A state moves one step at a time under one of 6 hidden systems, and each row is a state written as 32 numbers. Each run below is a few steps of one system.
In the rows, 128 means zero.
U, path 1, 6 rows:
[[143  89 183  98 154 108 129  91 112 125 141 112  62 141 155 102 142 128
  133 142 158 105 150 133 112 152 156  93  90 149  94 162]
 [107 100 164  83 147 116 117  68 113 125 126  97  80 137 130  85 160 142
  123 132 175 126 106 131 129 155 165  92 128 130  62 149]
 [ 93 114 134  90 118 134 102  62 124 134 111  83  93 135 124  88 162 153
  102 118 176 155  73 137 145 147 151  93 158 120  62 144]
 [ 71 135 115  86  94 148 105  73 127 138 105  85 124 125 116  93 162 142
   97 110 156 168  61 142 154 133 149 109 184 120  74 141]
 [ 71 145 104  91  81 155 111  90 131 121 104 100 131 110 123 108 149 132
   73 112 126 166  63 156 176 114 146 127 203 129  98 133]
 [ 89 154 101 105  64 160 124 127 144 130  93 106 132  90 128 128 140 107
   83 116  95 160  95 167 165  94 125 148 197 145 139 131]]
Q, path 2, 6 rows:
[[137 174 104 170 100 149 129 191 129 148 144 150 174 119 131 166  82 117
  140 126  77 128 119 134 136 108  93 157 142 156 194 124]
 [149 156 130 178 141 129 138 194 116 141 170 167 169 143 127 173  79 136
  173 135 107 111 138 118 126 122 108 132 115 142 182 123]
 [162 130 149 174 171 104 143 169 120 138 170 171 154 159 117 156  96 153
  183 133 136  98 159  92 101 148 118 125  78 123 149 118]
 [172 105 146 166 183  96 144 142 134 133 151 158 130 150 118 130 107 145
  183 137 158  90 166  83  87 152 113 116  59 106 120 118]
 [165  85 149 140 188  94 131 121 162 125 112 140  88 137 120 112 139 131
  167 132 147 100 165  91  82 147 113 118  54  92 100 121]
 [160  79 145 121 159  96 120 104 172 115  80 123  62 113 132  95 164 106
  141 130 135 105 151 115  83 135 112 125  73  93  91 130]]
B, path 3, 6 rows:
[[152  90 152 139 144  90 126 153 164 127  84 135  59 106 153 125 149  96
  151 127  99  99 131 137  74 118  94 125  92 108 126 154]
 [174  91 136 145 148 107 129 147 151 123  87 133  82 110 144 136 142  84
  139 142  90  94 190 127  75 125  90 149  73 116 158 131]
 [187 110 144 152 135 117 144 153 147 126 114 133 110 111 146 148 117  78
  130 152 101 100 213 117  87 130 103 158  55 121 174 112]
 [185 134 151 153 137 127 156 150 122 119 150 138 126 113 142 160  95  87
  129 163 114 101 228 112 100 142 117 156  59 140 185 109]
 [184 141 151 152 145 132 162 158 101 135 179 146 151 138 147 168  82 109
  144 158 118 105 217 107 115 142 133 144  63 159 186 110]
 [171 145 159 154 148 131 151 164  84 142 200 150 155 157 145 167  73 130
  160 153 118 102 178 119 123 138 135 136  96 174 181 131]]
N, path 4, 6 rows:
[[ 98 156 112 148 119 141 134 183 124 143 154 147 145 114 142 149  87 132
  161 113  82 133  67 149 153 103 113 124 179 160 155 148]
 [113 179  94 160  99 154 128 172 121 140 145 146 186 119 118 163  93 135
  125 114  94 142  96 136 151 110 110 145 166 142 171 118]
 [135 174  73 157  99 165 137 152 133 134 134 141 206 119 104 160 106 119
  104 127 106 153 151 118 151 113 116 176 145 129 185  83]
 [158 165  80 147 102 162 139 126 145 126 116 114 182 107  98 147 111 100
   93 136 116 153 187 102 134 123 109 181 105 108 175  68]
 [172 138 111 145 116 144 140 107 155 126 104 104 143 109 100 127 125  97
   97 142 130 133 210  98 107 148 113 168  77  96 153  77]
 [177 112 134 129 141 119 135  93 157 118  95 122 115 128 105 111 146 112
  106 152 158 113 216  86  93 157 117 137  57  80 121  98]]
J, path 5:
[[129 115 196 105 146 113 131 127  87 150 172 109  80 146 162 121 125 143
  152 142 146  99 114 148 120 147 165  94 119 171 104 168]
 [123 125 174  94 121 123 120 125 111 165 135  92  49 112 175 109 131 115
  139 141 103 119  92 185 122 116 141 113 149 184 110 187]
 [109 128 150  99  98 143 113 129 141 151 107  98  50  88 167 106 143  95
  121 124  80 133  77 195 134  97 125 126 178 178 118 189]
 [ 91 140 117 105  85 145 109 143 157 128  85 115  75  73 153 114 141  86
  107 119  69 145  73 186 143  81 117 139 187 148 136 162]
 [ 99 148  87 133  90 146 122 161 173 128  75 126 121  73 126 127 136  99
  113 108  76 152  80 154 144  94  96 159 175 116 139 122]
 [129 161  68 169 103 138 131 171 173 136  93 151 165 103  99 144 110 116
  125 115  88 138 125 115 126 106  80 166 137 102 168  96]]
E, path 6, 6 rows:
[[150 103 185 140 173 103 132 150 115 142 168 149  93 147 149 129 108 140
  177 136 141  85 134 126 102 149 130  93  88 146 123 162]
 [185 106 162 153 171 104 144 143 126 134 150 144 104 147 138 137 103 113
  170 147 134  89 201 105  88 149 113 126  46 130 142 130]
 [193 117 150 152 157 111 147 127 146 123 126 135 121 127 121 135 122 111
  137 160 140 100 225  88  92 157 117 145  39  98 148 102]
 [173 136 118 145 130 129 144 102 149 114 105 123 153 131 102 136 121 111
  101 144 161 129 213  84 107 154 115 152  64  86 145  80]
 [129 137  84 134 118 155 127  82 129 112 114 114 183 139  85 124 127 134
   85 124 165 160 167  87 137 152 122 146 111  87 128  70]
 [ 91 145  85 112 113 157 117  62 141 112 119 108 169 125  94 102 143 151
   95 118 179 178  96 104 166 140 142 122 159  93  84  90]]

Name the system that made each run.
path 7, 4 rows:
[[ 88 131 159 112 151 116 123 118  92 143 171 133 127 156 138 116 121 176
  155 118 165 127  57 124 152 145 150  74 156 150  85 161]
 [119 112 186 120 165 102 132 137 103 141 175 134  99 154 154 126 116 152
  174 132 159 102 102 123 125 151 155  66 116 157 100 168]
 [172 108 180 139 175  98 145 153 102 145 171 148 106 158 152 140 101 130
  172 158 132  83 187 121  97 152 127 107  67 157 141 151]
 [194 121 163 149 163 112 156 140 122 130 151 139 118 142 141 145 104 111
  154 166 139  95 224 109  90 157 120 131  42 134 156 119]]
 => E
path 8 (4 x 32):
[[136 169  84 158  77 159 139 167 142 133 109 135 166  98 110 155 113 104
  109 124  84 144 133 138 135 102  96 176 150 127 184 106]
 [132 172  95 174 107 144 132 185 135 143 137 145 176 114 116 165  90 121
  138 124  84 136 117 129 138 110  96 160 145 137 187 112]
 [143 161 112 176 129 133 139 191 125 144 158 157 182 135 115 160  81 139
  169 120 105 118 119 114 129 129  99 143 120 133 178 111]
 [152 129 137 177 161 106 147 176 126 137 163 168 162 152 118 152  98 157
  178 126 137  97 145  92 107 137 114 124  90 117 146 105]]
 => Q
path 9 (4 x 32):
[[120  95 193  99 153 101 120 116 118 138 133 119  42 132 160 101 147 130
  158 138 143  95 103 149 116 144 147  85 116 154  84 181]
 [103  93 166  95 153  97 109  83 135 130 103 119  63 140 131  81 170 147
  142 114 166 119  79 129 118 146 140  83 132 108  58 165]
 [ 84 103 120  97 134 113 102  69 155 116  79 105  94 137 110  76 182 153
  119 109 173 142  67 116 125 147 131 105 145  84  45 138]
 [ 82 129  86 102 111 144 108  63 154 115  87  90 133 108 101  94 163 136
   87 104 165 171  78 120 149 136 136 121 163  85  75 106]]
 => U
path 10:
[[185 104 137 160 149 105 140 167 154 124 107 152 107 114 143 146 130  95
  153 138  95  94 186 117  76 123  94 149  66 114 162 124]
 [190 106 143 163 156 106 150 162 149 123 130 146 120 122 143 150 118 101
  151 149  98  92 206 109  82 129 104 152  51 122 172 117]
 [192 120 157 163 152 119 162 162 121 126 148 150 121 127 145 165  97  94
  156 155 116  93 222 110  91 135 112 150  52 139 175 118]
 [192 128 161 156 155 117 157 173 109 131 173 155 127 136 145 160  84 108
  162 160 113  90 216 125 102 137 121 138  60 158 176 130]]
 => B
